Rows swapped in pairs by one turn or mirror: which row each one swaps with:
The rows were stretched afterwards, more along some directions than others.
j_898: [-36  -6  -4  18  -5  21  13  -8   9   2  15 -24   5  -6   0 -11 -16  -8
 -27  -8   9 -12  -6 -10 -16  -6  13 -13   1  -8]
j_517: [ 11 -23 -11 -10  -7  24   7 -11   5   4   6  20  33  -2  -3  12  -3  17
   3   7   4  29  -8  12 -21  29 -22  -2 -13   1]
j_66: [ 11 -23   1  15  10  -9  11   0  12  -4   0 -14  -9 -16   6  13 -21  10
  -8 -11  20  13   7 -10 -16  -2  -3  15   0 -10]
j_567: [-20   1  25  -4 -13  12  35 -21  16  18  -8 -10   2   8   0  -6  12  22
  -7   5   1  22  -1   4  -2 -10  -6   4  -2  10]
j_71: [-34  -4 -11  22  -1  14   6  -4   7   0  17 -22   8  -1   3 -11 -18 -15
 -23 -11   5 -15  -3 -12 -14  -5  16 -19   4 -11]
j_361: [ -8 -19  -2  17  11 -17   4 -25   3  13  -7 -11  -1  11  -7  18  -8  28
  -9   0  11  20  16 -20  -7  13 -24  -2   2  -8]
j_916: [-12   3   2  -8 -13  -1   4 -11  12  36   0   8  17  23  -5  -2  14  18
  -4   0  -6  22  -6   3   4  -9  -6  -2 -10   8]
j_733: [ -6  11  30 -24  -3  16  35  -2  24  17 -11 -12 -16  -4   6 -20  -3  20
  -7   5  12   1  16   2  -9 -15 -16  -6  -6   2]
j_367: [ -1  16  23 -17 -11  28  10 -12  -8  -1   7  -2 -10 -12  -2  -3  17  -2
  -3   3  16   6   6  16  -5  17  -7  -7   0 -10]
j_476: [  4  17  24 -19 -17  28  13 -12 -11  -2  10   1  -8 -10   2  -2  18   2
  -4   7  12   7   3  21   3   9  -3  -8  -2  -9]
j_188: [ 18  -4  27 -14 -10   4  28 -27   9  -4 -17  -3  13   3  -4  -1  15  28
 -23  14  -3  18 -11   2   7 -12 -13  -5   3  -5]
j_850: [ -9  -9   0   3   7   8 -14 -18   4  15  -7   8   4  15   1  -5  10   2
  -9  -7  23  -9  14  -1   1  -3   8  -3  -2  -8]
j_543: [ 11   9  11 -11 -26  23   8 -22  -2 -12  -1   5 -13   4   4  -3  10   9
 -21  -3  14   6  -4  14   6  -4  10 -15  -3  -6]
j_109: [ 22   1  25   5  -2  -7  22 -23   9 -10  -5  -4  -4  -5  -7   6  14  20
 -19   4 -16  10  -8  -2  -5   1 -13   2  13   0]
j_536: [  3   1  -4  22   7 -23 -18   1   0   6  -7  14  14  -3  -9  14 -11   1
   0 -10  -7 -16   3 -17   4   9  -3  10  11  -5]
j_848: [ -3  -4   8 -22 -11  11  -2 -12   2  26 -11  13  14  17   3 -10  15  22
  -3  10  10  18   5   2   8 -10   6   0  -7   5]
j_490: [ -9  -5   6  -4   1  11  -6 -17   2  21 -11   7   9  11   1 -10   4   7
 -12  -1  16  -6  15   1   3  -6   9  -7  -5  -4]
j_717: [ -6   6  24 -26  -5  18  32   0  21  19  -7 -15 -25  -6   1 -18   2  14
   0  18  16  -1  17  11 -14  -9 -31 -16  -6   3]
j_699: [ 26  20   1  -9   4 -13  -7  -3   7 -14 -15  -1 -19  -9  -6   8  -4 -13
  12  -6   9 -19   3   9  -2   9 -21  -4   2 -14]
j_906: [  9  23  16   4   0  -3  12  -8  15  18   4 -19 -27  -3   1 -12  12  -4
 -21 -16  29 -23   0   5   3 -14 -17  -9 -11 -22]
j_508: [ 23  -6   6   6  10 -12   9   0  13   0 -10 -12  -8  -8   6   9 -12  10
   0 -12  14   7   9  -6 -10  -5 -16  11  -5  -7]
j_434: [ 25  10   2  -5   6 -13  -1   1  10  -9 -10  -8 -17 -10   1   9  -8 -14
   8 -13  12 -18   8   9  -3   4 -17  -1  -1 -13]
j_169: [ 13  14  -1 -21  -1  -5   6  -7   5 -13  -9   3 -17 -20 -19  -4  -7 -15
   8   6  12 -27  -3  15  -7  14 -22 -14  -4  -9]
j_189: [  0 -21   0   5  -2   7  15  -9  25   4  14   6  -3   3   5 -15  -2  13
 -15  -9  22  -5  -9   8 -20   1  -5  -7 -11 -22]
j_749: [-16  -2   1 -19  -8   8  16 -14  -1  -2   1   4 -21 -17 -24  -6  -9   8
  -4  17   2 -13   2   3 -12  15 -21  -9  -5  -4]
j_390: [-20   9  24  -5 -14   8  32 -27  18  17  -9 -13   1   7  -6  -5  10  23
  -9   1   6  20  -3   4   0  -8 -15   4  -7   4]
j_570: [-18 -21  -1  17   4   7  20  -3   8   2   7 -23   0 -14   1  -2 -22   5
 -22   6  14   1  -1 -12 -21  -4   5  -2  -1  -6]
j_724: [-12 -19 -17  17   2   7   0 -16  -6 -16  11  -2 -12   9   1   4   0  -1
 -12 -16  14 -12  17  -5  -7   3   3  -8  -2 -20]
j_159: [-31  -5   6  21  -5 -13  22 -33   0   7  -6 -26   8   4 -15  12   1  22
 -12   1  -8  19  -3  -7  -7   7 -13   3   3   2]
j_113: [-26 -11 -10  23  -1 -31  -2 -30  -5   0  -1 -27  -3   7 -20  14 -13  11
 -22  -4 -11  -3  -3 -13  -9   2  -1  -6   9  -9]
j_510: [-33  -2 -13  21  -5  18   4  -7   9   6  19 -17   9   2   0  -6 -15 -16
 -22 -15   7 -16  -7 -10 -12  -2  10 -19  -2 -11]
j_689: [-10  13  -6  31   3 -16  -9   0   3  15  -6   7  13 -11 -13  15 -12  -3
  -5 -22  -4  -8   1  -9   0  20 -18   6   3  -3]
j_413: [  4   3  -5  20  11 -25 -20   2   2   8  -8  10  19   2  -3   8 -10   1
  -2  -8  -7 -13   1 -23  11   5   1  10  14  -7]
j_55: [ 22   1  21   8  -1  -4  20 -21  11 -13   1   1  -5 -11 -13   7   8  16
 -18   1 -13   8  -4   3 -13   5 -14  -3   9  -1]
j_48: [-12 -19 -14  19   3   9  -4 -17  -4 -12  10  -3  -9   8   4   3   0  -7
 -14 -18  19 -13  17  -4  -9   3  10  -9  -1 -19]
j_829: [  8 -17  -9  -9  -6  19   8  -8  -1   6   3   4  30 -11  -5  14  -3  12
   1  12  -1  33  -3   9 -20  33 -29  -6  -8   7]
j_890: [ -5 -18 -20  21  -1   8   5 -11   1 -13   9  -1  -9  10   5   2   0  -3
 -14 -18  20 -10  11  -5  -8   4   6 -11  -7 -21]
j_56: [ 12   5  13  26   8   4  -2 -16  15  -3  16 -12 -15 -12  -6  12  -1  -9
 -17 -22   1   0   3   2 -31  24 -11   1  13  -6]
j_269: [ -1   8  13 -24  -7  22  24   2  12  12  -6 -17  -8 -18  -4 -10   0   9
  -5  16   9  -1  15   7 -16  11 -31 -19  -5  -2]
j_601: [ 24  13   5  -7   7 -14  -4   0   9  -7 -13  -5 -18 -10   1   8  -7 -12
  10 -15  13 -17   7   9  -5   5 -23   0   0 -13]
j_73: [ 14  23  23   0   0   1  10  -2  10  22   5 -17 -21  -6   2  -8  12 -13
 -13 -12  24 -16   0   3   6 -17 -11  -6  -7 -11]
j_477: [ 10   1  18  31   5  -5  10 -20  17   0  11 -10 -14  -9 -11  17   5  -2
 -18 -19  -4   4  -2   2 -24  18 -16   3  12  -2]
j_481: [-10 -28  -1  19  10   0  18  -1   3   2  11 -22  -5 -25   5   5 -31   5
 -17  -2  14   4   7 -10 -21  -5   3   4  -1  -6]
j_778: [  5 -16  -5 -15  -6  23  11  -7  -3   5   2   1  30 -15  -5  15  -4  14
   0   9   2  33   1  11 -20  31 -32  -5  -7   4]
j_444: [-10 -11   1  13   8 -14  -1 -24   0  14  -1  -7 -11   7 -11  20  -6  26
  -8   0  11  17  13 -21  -4  17 -21   5   1  -7]
j_877: [-12   4  -6 -17  -8   4   8 -12  -2  -7   1  10 -20 -19 -26  -3 -12  -2
  -2  13   5 -18   0   7  -7  15 -13 -12  -4  -4]
j_400: [ -9   7  -2 -16  -9   5  10 -10  -1  -9   1   9 -26 -22 -24  -5 -10  -2
  -3  14   6 -21  -1   5  -6  16 -18 -11  -6 -11]
j_563: [ 19   4  17  25   6   1   3 -17  18  -3  14  -8 -12  -6  -7   9   5  -4
 -14 -17  -2   3  -2  -1 -24  19 -14  -3   7  -3]
j_164: [  4   5   8  27  10   2 -12  -5   9   0  20 -19 -10 -13  -5  11  -9 -19
  -7 -25   5  -8   9  -5 -32  31  -9   2  14  -8]
j_249: [-24   6  -7   9  -7  17  -1  -2  15  16  18  -8  13  13   6  -7  -1 -13
 -12 -18   5  -3 -10  -1  -8  -5   5 -11   0  -6]
j_784: [  9  -6  12  -6 -15  19   9 -23  -2  -9  -2   1 -13  10   1  -2   3  11
 -21  -2  15   6   0   3  -1 -12  12 -13   0  -1]
j_506: [-19  13  -6  12  -5  14   3  -1  14  18  17  -8   7  12   4  -7   1 -16
  -8 -18   3  -7  -3  -1  -5  -6   7 -18  -3  -2]
j_95: [ 13   5  13 -10 -20  17  12 -24  -5 -14  -3   1 -11   3   2  -1   5  15
 -22  -1  11   7  -3   6   6  -6  11 -17  -1  -2]
j_538: [  4  13  20 -18 -22  31  14 -14  -7  -3   6   3  -7  -4   2  -4  20   4
  -6   7  18  14   1  20   3   6  -2 -12  -4  -5]
j_853: [ -1   5 -11  17  -7  -1  13  -4   3   7 -13  10   4 -11 -12  13   0   9
   2  -7  -4  12  -2   7  -7  22 -29   0 -11   0]
j_835: [-30   0   6  11 -11 -11  24 -33   2   6 -10 -22   8   4 -14   7   0  23
 -13   6 -13  16  -7  -5   1   3 -12   2   0   4]
j_204: [ 11   6  18 -14 -25  30  11 -20  -4  -7  -3   4  -5   4   4  -3  12  10
 -18   0  13  14  -3  12   6  -3   7 -11  -3   0]
j_640: [ -2  12  -8  24   2 -16  -9  -4  -1  13 -14  13  12 -12 -13  18 -10  -2
   1 -17   0  -9   0  -1   0  23 -22   6   2  -3]
j_386: [  3 -21   1   3  -3  11  15  -8  25   1  18   8  -6  -1   5 -14  -3  12
 -16 -10  26  -3  -7   8 -22   4  -9  -3 -11 -24]
j_375: [ 11 -24 -11  -8  -1  14  10  -6  14   1   8  19  22  -2   2   1  -6  14
   3   2   9  18  -8   8 -20  21 -16  -9 -13  -7]
j_534: [-17 -13  -4   5  -1  17 -17 -21  -2   7  -1   6   4  11   1  -1   8   2
 -14 -12  20  -4  12  -1  -4   5   7   0   0 -12]
j_765: [-11 -13  -4   9   4  12 -14 -18   0   6  -5   3   4  10   3   0   1  -3
 -15 -16  19 -11  16  -2  -3   1  11  -3   1 -12]
j_569: [ 18  26   3 -19  -1  -5  -1  -6   3 -18 -12   0 -19 -15 -13  -2  -9 -14
   8  -5   5 -32   2  11  -2   8 -21 -11  -5 -14]
j_321: [ -9  -9   0   2   5  13 -13 -10  -1  16  -3   6  10  10   5 -12   0   2
  -6  -6  20  -7  14  -9   2  -9  14  -1  -6  -5]
j_226: [ -2 -16  -8   4  -6  -5   0 -25  -4 -15  -3 -13 -12  11  -4  -2  -4  13
 -24   5   5  -3   2  -9  -7  -9  15 -18   5 -11]
j_8: [ 10 -18  -6  -8  -6  20   8  -9  -2   6   4   5  36  -9  -1  13  -2  17
  -1   4  -2  32  -2   4 -19  30 -25   0  -9   4]
j_927: [  6   3   7 -18  -2  16  11  -2   0  11  -6 -11   7 -19  -7   7  -7   8
   0  15   2  10  11   6 -18  22 -32 -11  -1   3]
j_806: [-20   5  23  -8 -12  16  34 -18  23  16  -8  -8  -2   7   3 -11   3  21
 -11   0   7  13   3   3  -2 -13  -3  -1  -5   6]
j_908: [  4 -15  -2   4   1   2  13  -2  25   2  14   6 -11  -2   5 -17  -9   7
 -13  -7  25 -11  -8   7 -17  -3  -3  -7 -11 -26]
j_511: [ 10  -2   3  -1   6 -12 -15  -5   6   8 -10   9  21  12   1   3  -9  -2
  -9  -9   2 -13   5 -23  17 -13  13   5   9  -5]
j_718: [ -9  11  -6  24  -6 -10  -5  -2  -1  15 -14   8   9  -6  -9  12  -4   7
   0 -11  -5   0  -3  -6   2  19 -24   9  -5  -1]
j_336: [ 14  -1  15 -14 -17  21  20 -27  -1 -12  -5  -1 -19   4   0  -4   8  15
 -16  10  11   6   1  12  -3  -7   5 -22   1  -1]

Swapped with j_481: j_717
Swapped with j_164: j_853
Swapped with j_784: j_490
Swapped with j_73: j_361

